Each path is a new rotation, seen through one point. The rows after it are directions, each followed by how far the rotation turns it, in degrees each step (0 if it stays put).
Each turn is a multiple of 5 degrees from 10 to 175, or 0.
Each row of a path follows its step; steps can be skipped.
Rotation 1:
step 0: [-59 -28   1  -5 -63 -22  28 -81  49 -45   8  -5  34  28  13   4  -2  40
   1  15  -6   1  10 -54  -3  15  26  28   6   5 -17   2  20  28  48 -28
  11 -13  11  -7 -17  -6 -75  -2  52 -16  -4  26  -6  36  12  -7  26  33
 -56]
step 5: [-48  -2 -32  25 -47  18  -5   5  14  31   6  54 -14 -22  34 -62 -53  18
 -19   7  32  55  73  22  17  38  -5 -28 -14 -22   7  -2 -40  61 -41  16
  16  -5   2  14  -7  38 -34   3 -17 -20  11 -72  -1  15  12  19  10   1
 -16]
step 9: [-54 -16 -26  28  12 -44   1  11  34  11  35  35   1  47  35 -31 -20 -58
  17  43 -11 -41  -2 -12 -22 -66  48 -19  25 -46  46  -2 -38   6 -16 -23
  33 -18  26   2  28  -2  36 -19  49   5  16  23  42  31 -14 -39 -19  13
  17]
step 12: [ 11  15  30   1 -10 -15  -6 -28  53 -35  22   9 -27  44  13 -41 -22  67
  13 -22 -45   5 -26 -44  34 -54  14  29 -27 -21  34  13  75  60  -1  12
 -21  14 -13  39 -27  30   3 -20  -7 -12  25 -17 -19 -36  -6 -47  -9 -49
 -18]
step 14: [-42 -10  12  50 -58  15  -8   1   8  54   5 -15  44   5 -26  13  33  27
  44  42  10 -17  34 -21  25  51 -19   9  15  47  35 -51 -20  21 -43  10
 -53  -1 -11  -5  66 -24  30  20  -9  17  10  37 -10  37  28 -36  -3  33
  -1]
step 16: [-33 -32   1 -15   3 -60  18 -37  -2   4   4 -26 -30  46  11  56 -13   9
 -23   9 -11 -22  21  19 -29 -29   3  20   8  64 -44  20  11 -67 -20  15
  24  -6  -3  22  14  53  -9 -14  51 -17  11 -33  13 -52  32  28 -26 -15
 -74]
step 17: [-44  16  18 -12 -10 -11  33  13   3 -26  37 -26   6  14 -32 -15 -67  38
 -49  -1  40  44  50  20  29  -2  14  21  21  50 -22  19 -26  25  55  31
  -9  27 -46 -59 -14  24 -15  -8  51  37  44  -3  27  13  42 -23   3 -13
 -19]
[  3   0  -4   6  -2  -8  -4   7  -6  -2 -12   2 -11  -3  15  10   7   3
  -3 -12  -8  10  -4 -14  -1  -5  -6  -2   8   5  15 -10   0   9  -1   0
  -5 -12  12   4  -1   8   3 -16  -3  13  10   4  15   1   4  -6 -12   0
  13]	20
[  6 -11  -3   2  11   8   0  -2   1 -17  -3  10   8   8   7   0  15  10
   6  -9   3  -4  -6   1   2   8   3  -2   2   9  -4 -11   5  12  13  -3
  -3   9  12   4  10  -8  -7  13  -9  -6  17  -1   0  -2   2  12   7  15
  -3]	100
[ -7  -4   8   0 -12   3  15   2  -9   1  -4   2   4  -4 -10   6  10  16
  -8   4  12  -7  -7  -1   2   2  -2   5   0   5  -8   7  -6 -11   2  -7
   5   2  -2   7  -2  13 -13   8   5   5   4  19  11   0   2  -4  11  -5
  23]	110
[ -7   4  -8  -3  -6   4  14   3   6   0 -10  -8   2   4 -11  -4  11  13
 -12  -4  -2   7  -3 -12  -6   7  -7  -5  -2 -20  -4  12  19  20   9  -3
  -4   0  -6  -9  -1   0  -4 -11  -7  -7  -5  -2  -6   4  10   3   0  -6
  -4]	60
[  6  -2 -11  23  -9   8   8   1   2  15   0  10   1   4   8  12 -12   2
  -3 -19   5   2  11   7   0   0 -10  -8  11   7  -8   2   0 -12  -1   3
   0   7   7  -8   2  -2  -7  -2  -7  -5  -9   6 -11 -11  11   3  -2  -5
  -1]	125
Rotation 2:
step 0: [ 12  75   5  34  74 -12   1  20  10  20 -26  -5 -35  24   3 -12 -53  24
   9 -27 -20  34 -36 -21  23 -14 -11  19  47   1  -9 -49 -20  35   1 -10
 -15 -40  17  16 -17  20   2  -4 -50 -15  -7  24 -18   6  17 -17 -27  36
 -41]
step 7: [ 60 -25  12 -55  50   2  50   6 -22 -10  -4  63  -1  27  35   6   3 -54
 -19 -31  12  27  11  -9  17 -21  -7   4 -35   8  24 -34  -1  11 -10  36
  -7  32  19  43 -10 -30  -2  16   4  15  24  42   2  65  -4 -30   7 -14
 -22]
step 10: [-33   7  -6 -10  30   6  12 -32 -11  21  19  36 -25  19 -11 -26 -21  -9
 -24  17  35  -5  62   6  57 -21  33  42  20  27 -49 -10 -35 -37 -52 -22
  -3   2  -2 -24   6 -61 -35  11  -1  50   3 -10 -30  33 -20 -30  16 -18
 -13]
step 11: [ -2  16 -11  -5   0  10 -23  29  23   4 -32   1 -75  15  21  16 -51 -22
 -14 -25 -23 -17 -27  -6 -38 -18   8  -8 -25  37  14  -2  15  50   5 -18
   9  22   3  19 -74 -51 -58 -24  14  -8  -7 -28 -49  -7  13  49 -10  -7
 -14]
step 14: [-20   5 -18  22  19   7 -15  26   9  33  35  32 -63   6 -20  29  50  -8
   1 -31  16  10 -40   6  45  43   8 -24  -2  25  18  17  29 -57  29  -7
  52  29  18  14 -22 -17 -20  -2   1  29  51   1  -2  29   0  55 -13  50
 -10]
step 18: [ -5  -8 -28  17  79   1   8 -26 -15  -8 -41 -10   6   7  29  19  31  11
 -32   1  30 -20 -26  31   7   5  27  17  12  22  38  20 -48 -18 -19   3
   1   3 -34 -46 -16 -23 -42  21  21  -4  -7  33 -24  45  48 -40 -48 -31
 -42]
step 20: [ -9 -13 -27   8  18 -30  12 -33  12 -17  29 -11 -48  -1 -18  24 -66  27
 -20 -42 -30  45   4 -30  24 -39 -37  24 -16 -13  55 -48  -1  33   6  20
  15  29 -31  -5 -11  -2   1 -12  -3  27  13  47   2  10 -10  61  22  -5
 -48]
[  8  -1   4   0   8  -3   9  -1   6   2  -4   5 -23  14  -2  -1   3 -13
   4  10   7 -12 -18 -13 -14   2   4   4  -1  -2  -2  -2   1   8   4   3
   1 -19 -11   1  -1   6  14  -3  -1  -4   4 -11  -4  13   0  -2   6  -8
  -2]	95
[  5  -4   0 -16   1  -5   2  -5   9  20   0   6  -6 -13  -2   7   5   7
  -4  10 -11  -6 -13  -5 -12  -8  -6  -5   5   3  10   7   2 -14   3   6
   8   8 -10  -8 -11  -8  -9   4   8   3   0  -3   9 -15   8  13  -1  -2
  -5]	115
[  0  13   2  -4 -10  -4   6   7   2 -19  -3   0  -1   6   4 -14  -4  -2
  -7  -3  -1   1 -10   2  -4 -12  -6 -12 -23   0  17   3   1  -7   0  16
   0  11  -5  -7  -2   5  -8   3 -11  -1   3   7 -10   6   3  -1  -2 -12
   7]	170
[  3   7   4   0  11 -20  -4  -4  -3  -1  -9  -9   2   4  19   2  -3  20
   6  -4  -3   7   1 -12  -3 -11   7  13  -5  -5  -4 -11  -1 -18  -2  -5
   2   1   5  -9   9  -2   1   7   5   8  -4  -7   1   6   1 -10  11  -8
 -10]	140
[ -2   7   1  -6   7   1   5   0   9  -7   5 -11   1   3  -4 -12 -14  17
 -14   3   9   3  -8   6   5   7 -11   4  10  -9   7  12  -6   9   5   3
  12  -4   5   1   7   8   2   6  -1 -11   7  -8  18 -10 -13  -2  11  -2
  -4]	90
[-15   9   7  -8  -8  -3 -20   0   7   2  -4   1   5  -5   2 -12  -8  -6
 -18   5   0  -4  -5   2 -11  14   6   9   6 -12   1  -7   7   5 -15   3
   3  -8  -2   4   0 -14  -3   0   2  17  -7  -7  -9  -2   0  -7 -10  -2
   6]	60
[ -1   2   5   9   6   4  -5   7 -14  -1  -3  12   5   8  11   0 -19  -3
   0  12   1  -4   5  -6  -7   7  -9  -7  14  -1  13  -2  -5   3  15 -15
   9  10   6 -10  -4   6   6  -4   6   5  -8   8   4   7   6   5 -12 -14
  -2]	55
Rotation 3:
step 0: [ 40  48 -34 -14 -11  15   8 -16 -20   0 -22 -18  12 -11  32  -9 -32   2
 -31 -32 -23 -16 -11  -3   2 -29  23   1  11  -9   8  25  -8  -3 -16 -47
 -42 -19  16 -13  47   3  30 -32  -1  11  51  79  16  -5  45 -36 -39  16
 -39]
step 4: [ 15 -14  24  32 -14 -15  10 -41 -39  36 -20   8  21   5  19 -21 -12 -43
  25  16  -6 -34  15   3 -26 -31 -87  23  10  -7  -5 -36   6   5   3  22
  30  11  17  18 -50  17 -18 -13  19   7  21  44  23  10  12  17  33  72
  -3]
step 9: [ 16 -13  -8 -63  -1  15  43   5  25  34  36 -19  -6   8  19 -43 -56 -16
  30  -4   5 -41  -1 -46 -14  21 -25  33 -43  14  14   8   5 -36  13   8
  -7  -5  15  15  16 -12  -8 -15  -2 -24 -22  42 -31 -43  48 -19   5  54
  24]
step 10: [-15 -15 -19   0 -94 -26  32   6  37   9 -78   2  27  12  -7 -35  -9  -5
  -2 -32 -50  -3   3 -14  -3 -10  32   9 -35   6  24  -2  40   1  -3  -3
 -54   9 -52  -3   1  -7  27  14 -30 -20 -24  -7  22  -2  11  23  11  22
   1]
step 14: [ -1  -2   9 -34  43 -12  40  10 -30  11  29  21  13 -37  -4 -38  -7  -8
   5 -35  17  -8 -31 -17  41 -30 -37  -5 -15  -2  11   8  -6  67   8   4
 -45 -40 -35  16  -4 -38  16 -44   2 -33  50  -5   2  17  -4 -45  42  22
  21]
step 19: [-45  28  -3 -34  -7  11  23   5 -48 -19   5  58  -7 -29 -21 -37  11  17
  -4  -3 -21 -12  -8 -29 -15 -25 -32 -25  -5 -24  42  22  21 -19 -49  19
 -22  29 -16   3  21  -5  14  64  27 -23   9  26  33  -1  -3 -14 -10  67
 -40]
step 21: [ 16  -2 -24 -41 -31   0  18 -13 -49 -34 -31  31  52  -8  52  -7 -59 -16
 -18 -11 -19 -14 -21 -11 -32 -36  24  44 -16  33  12 -33 -12  15  17   0
   9   4   2  -4 -40 -10  13 -25 -37   6 -35  25 -18  13   0  18 -14  65
  17]
[ -5   0  -8  10   5   7 -11   5 -18   2  -8   0   6   9  -3   0 -13 -17
   1  -1   2   6   6   7   2   2   0   3 -12  -7  -9   3  -7  -8  10 -14
   3 -12  11   5  -2   9  -7  -4  14   7  -6   8  -6   4 -13   4 -14   7
  -6]	85
[ -7   8 -11  10 -11   2   3   5  11   1  -6   3   4 -12   0  10 -10   6
  -4  16  17  -4   4 -20  -1  -7   3   2 -13  -3   3  13 -12 -20   1   2
  -5  11  -3   4   6   1   6  -2   0  -8   5   7   0   2   2  10   1  -2
  -6]	40
[-14   9  -7  15 -15   3   7   4 -10 -13   2   7 -12   5  -7  -3  -5  -3
  -8 -10   0  11 -19   6 -10  -2   3  -4   3  -7  10  -7   3   4   0  -3
   9   9   0  18   9 -11   4   2  -8   5  11  -4  -1  -5  -2  -2  -8  -3
   3]	130
[  0  11 -20 -17   1  -5   2  -7   2  -4   3  13   8  -4 -10   0 -17  14
   3   3   0   8   8   3 -10   1   0  -1  16  18  -6   2   0   2 -10 -16
  -1  -7   9   6  -1   2   6   5  -4   6   1  -4   1  13  -7   6   3  -3
   4]	140
Rotation 4:
step 3: [  9 -25  20  21  56 -19  36 -19 -26 -28  42  -9 -30  21 -29  29  -1 -30
 -36 -14 -33   8   0  28  49 -55 -18  25   1   7 -28 -31 -29 -25   8  -9
 -57 -22  -1  11 -28  76  40 -20 -23 -39 -21   3 -12 -13  -6   7   2  17
   2]
step 4: [-42  13  -2  -8   7  37 -33  39 -11  21  26  27 -13  -7 -59 -20  12  43
   5   7  31  -8  15 -31  46   2 -22 -33 -36   3  14  32 -13 -45  -1  52
 -25 -28 -37 -17  -9  -2  67  -2 -15 -27 -44  16 -22  29  -3   8  10 -22
  50]
step 8: [ 16  43  31  33 -14  11  34 -37 -20 -43 -27 -30 -10 -18 -11 -45 -19   0
 -56   0   0  49  15  -1   6 -24  -6  10 -28 -45  14 -11 -14 -16  28   9
  33 -32  -3  -8  -7  -2   3 -10  56 -56  74 -43  -2  14 -15  -3  35 -15
   5]
step 10: [ -4 -40  29  -6   4  -3 -46   2   9 -14  52  12  40  -3 -75 -26  42  12
   3   4  17  -8 -52 -22   2  30  -5  -8  -8 -37 -12 -11  20  22 -56   3
 -29  21  19   1 -45   5  14  22   4 -32 -15  18 -25 -56  32 -26  56  20
   7]
step 19: [ 20  -3  11   4  19 -31  52 -21   3  -9  68 -10   4   3 -17  25 -39 -61
 -22  28  -3  35  15  12  14  15   6  12 -13 -32  -3   6  17   0  -5 -20
 -27   6  11 -48 -48  29  -9 -33   1 -20 -28 -48  82 -12   5  30  -8  52
  12]
step 20: [  7  43 -34   8 -31  45 -38 -16   7 -10  58   7 -57 -35 -61 -32 -18 -18
   9 -15  28   0  -2  21  -4  -2  38 -14 -43 -10  36  -4   1 -39  -2 -11
  22 -40 -30 -23   3  23  16  -6  33 -23 -20 -29   9  60   2  22   3 -50
   7]
step 21: [ 25 -12  -4  25   5  20 -19 -13  -6  31  30   2 -23  38 -24 -17 -21 -35
  21 -50  43 -41 -21  27 -27 -38 -17  37  18  17  22   1  19  17  25  16
  13  -4 -12 -40  24 -19  66  27  42   7  14  23 -38 -48 -36 -26  20  36
 -49]
[  5  -3  12   2   5   5  -1   9  20   7   1   1  -5 -14 -15   3   7   5
   1  14  12  18  -2  -1   3   5   1 -15  -9   1   2   7  -5  -2  -1   7
  -3  -2  -3  -4   2  -7 -11  -1  -1  12  11 -17  13  -5   6 -10   4   2
   4]	120
[ 10  -2 -12  -7   2  -7   1  -2  -6   4  -4 -11   2   3  -7  -4   6 -14
  -7   0 -13  13 -14  10  -2   0  -7  -9  11   1   2  -6   2  -1  -5  -4
   4 -15  -9   4   1   0  -2   0  -5 -11   5   1   6 -29   9   9  11  -2
   9]	155
[  4  10   3  -5  -4 -21  14   4   1  -2  -2  -1  -7   4   0   3   0  -3
   1   3   7   1  -7  17  -7   7 -12   6   2  -5   0   1  -4   6 -13  -1
 -12  -3  17  13  11  -5   7   8   4   8   2  -9   1  10 -14   6  -6  11
  14]	110
[  2   6   4   2  -3   2   7  -3   8   3 -10   3   3  -5  10  -4   5 -12
 -25 -13  -3  -5   6 -10  -1  18   1  -6  -7   3   6   7 -10   3  -2  -6
   2  -4   8  12  -6 -14  -6  -7  12  -8   2  14   1   0  10 -11  -8   7
   5]	40
[  5  -7  -7  -9  -8  -1  -1 -10  -8  15  -4  -3  -2  -3   1  -2   4  13
  -3 -12   0  11   8  -4   7 -12 -10 -13  -2 -17  -5 -14   5  14   7  -6
  -5  -4  19 -11  -2  -3  -6   1   1   7   1  -7 -13   5  11   0  -6   3
   1]	45
Rotation 5:
step 9: [ -5  21 -39 -32 -33 -11 -32  42  48  -1 -15   8   1  45  -4  50  14  16
   2  66  16  12  50   1  27   3 -25 -53   4   4 -15 -43  19  -8 -34 -39
   0  18   7 -14 -23 -33 -38 -16 -38  -5  44 -19  21   8 -15 -22 -16 -14
 -17]
step 11: [-22  10  31  12  15  31 -18 -25  21  -4  49   7 -61  33   1  37 -18  -8
 -12  38  16   2   8  -1  77  32  28   0  18  -5  28 -15 -20  23  40 -71
 -22  23 -28  37 -17 -35  12   8 -45  15  18   2  19 -15  18 -13   0   4
 -16]
step 13: [-30  18 -27  -6 -21   2 -18  -3 -37 -10  58 -41  30  30  15  18 -13 -41
 -36  38  18  -3  55 -50  31 -18 -20   6  38 -16  -2   1  30 -27  13 -57
  -4  21 -12 -34   2   0 -22 -20 -51 -36   1  11 -11   9 -16  -2  22 -34
  40]
step 16: [  2   9 -16  -3 -18   2 -34  -6 -20 -16  45   8  10  35  -4  34  15  29
   4  -2  45  16  17 -28  17 -57  12  27  12 -23  19  52  -3 -51   1 -34
 -15  31  20 -36  22  16   4  10 -68 -49 -34  -9  50 -19  12  31  13 -33
   5]
step 18: [ 45   7   3  -8  22 -47 -15 -17 -27  -8   1  16   7  -1  28  22  32  49
 -30 -25  18 -13  11 -40 -26 -10  26 -25  16   1  32  13  49  42  51 -93
   6   7 -17  16  10  18  23 -15  -7 -40 -17   3   5   2 -29  -1  16  11
 -42]
step 20: [ 54   2 -44 -20 -13  -8 -43 -16 -20 -29  -5   7   9  31 -42  29  -9   2
  45 -41   4  35  18 -11   1 -10 -20 -41 -11  47 -19  10  -7 -20 -11 -81
  10  15   7 -31  17 -14 -23   2  12  -8 -14   9  54  28   6 -19 -10 -44
 -44]
step 21: [ 39  24  11 -45 -21 -36 -25 -14 -35  34  22  36   9 -13  35   5  34  28
   6  35  25  26  54 -28 -23   3   2 -21 -33  54  15 -15  52  52 -13 -68
  -4  24 -23   7   9 -36  -9  -3 -16  -2  -7  17  12 -11  20  12  17 -14
   1]
[  1 -17   6  -4   2   6 -10  -5   8  11 -18  -9   8  16   1  11   0  -4
   2   1  10   7   2   2  -8  -5   8   9   1 -19  -4   8 -13  -1  -6   0
 -16   4  -1   2  -3   2 -11  -6   9  -8  10  -6   6   8   2   6  10   1
  -3]	100
[ -9 -22  -2   7 -10   4  -2  -1 -12   7   6  -1   1   0   9   6   5 -11
  -4   9   4   0  -3   2  -5  10  -4 -12   2  -3  -1  -8  -4  14  -1   2
   6   8  -1  12  11   3  -9   5 -10   9   9   4 -10   5  10 -14  -5 -14
  13]	170
[ -6   7 -15  16  -1   4  -3  -5   5  11   0  10  10  13 -13 -10  -4 -10
  -2  -2  -6   0  15   6  -5 -13  -5 -13 -10  -1   4   7 -11  -8 -16  -3
   8  -7   7   7  -3   3   2   3  -9  -4  -3   1  11 -11   2   2  -3 -12
   3]	95
[ -6   4  -4   0  -5   1 -13  15  -1  11   8  13   4   5   3   2  17   5
  11  -6  -6  -9   5   7 -16  -3  -4   1   8   0   9  -3  -2   5   3   6
 -14   1 -10   0 -18  -2   6 -10  -7  -8  -5 -11 -16   8   1  -5 -10   5
  -7]	115
